Families of rows that turns and mirrors carry onto each other, the same ones carrying the whole set onto itself: the rest of each named row's family, in list order
4 families of 8 rows
Fata: [ 36 -38  15  15 -33  16   4 -23   9 -23 -14   4 -46]
Nete: [  0   7 -35 -41 -36  -5   5 -10  -7 -41 -21 -12  11]
sok: [-34 -14  26 -17   5 -11 -17 -35 -28 -35  10  34   7]
Sofu: [-15  11 -10 -40  17  44  26   1  27 -37 -11  26 -19]
zatin: [  3 -14 -15 -55  39   2  19  14  43  35 -19 -21  14]
tukat: [ -9   1  -5   4 -59  27   2 -39   4  -1  -3  34 -15]
bet: [  2  13 -28  15  20 -28  25 -39  36  49 -15  -5  36]
Mul: [-23 -38 -20  -3 -50   2 -10 -56   5  13 -27  10   0]
Vazo: [ 30 -48 -14   0  20 -39  25 -12  -8  52  10  22 -19]
kinek: [ 17  -2 -13   3   3   4  12 -46  24 -31 -50 -29 -40]
bik: [ 26   4 -36   6  61 -38  40 -22   6  15  -5   3 -15]
Komod: [ 13  18  33 -13  30 -14  -9 -15  23  14  30 -42  35]
beru: [-36 -24  23 -24   0 -19 -20 -37 -30 -31   3  25   9]
laf: [  8 -70  -6   7  39  11   1  -4  45  35  -9   2  26]
toso: [ 22  14  -6 -25 -13   2  19 -28  18 -24 -41 -28 -49]
Luses: [-33 -42 -33 -36  35  11  12 -28  29 -22 -43  -7   1]
dibef: [11  8 -9 12 63 33 23 -1 57  5 -4  6 13]
mon: [  7  -8  44  -1  13 -12 -18 -28  24  38  32 -30  32]
Pode: [ 10   2  47   6  15  -5 -13 -26  25  34  39 -23  29]
kemep: [ 23 -19  17 -24  13  33  14  33  37  32  22  26   2]
vuz: [ 41 -12  -9  35   2 -16  18   6  15  10  28  26  44]
rud: [-17 -56  -4  14  15  43   7 -24  27 -23  -6  42  -8]
tib: [ 30  18 -29 -26  42 -37  41  -4   0  23   1   2 -22]
Sis: [ 14  48 -13 -13  -2 -15  35 -11  31  50   4  10  21]
goro: [ 29 -58   9  -4 -35  -3  -3 -23   8  -9 -27 -12 -39]
Zuru: [ 34 -31 -15 -12 -13 -41  13  14   6  33  13   1  48]
kava: [ 36 -26  -6  16  20 -20  30  -8  -4  39  27  39 -28]
kogul: [ 13  11  32   0  37 -15 -11 -24  24  11  26 -43  39]
bafo: [-50   6  15 -21  17 -13 -13 -54 -17 -26  -9  19   3]
pabup: [ -1   2 -43  10 -10   4   1 -33   3 -59 -24  -2  17]
sevot: [-45  13  19 -35  11 -11 -10 -46 -18 -26  -6  22  -1]
Lurul: [-19 -57   2 -60 -16  25   9   3  12   4 -11  23 -14]

Same family as bik: Fata, Vazo, kinek, toso, tib, goro, kava
Same family as rud: Sofu, zatin, laf, Luses, dibef, kemep, Lurul
Same family as bet: Nete, tukat, Mul, vuz, Sis, Zuru, pabup

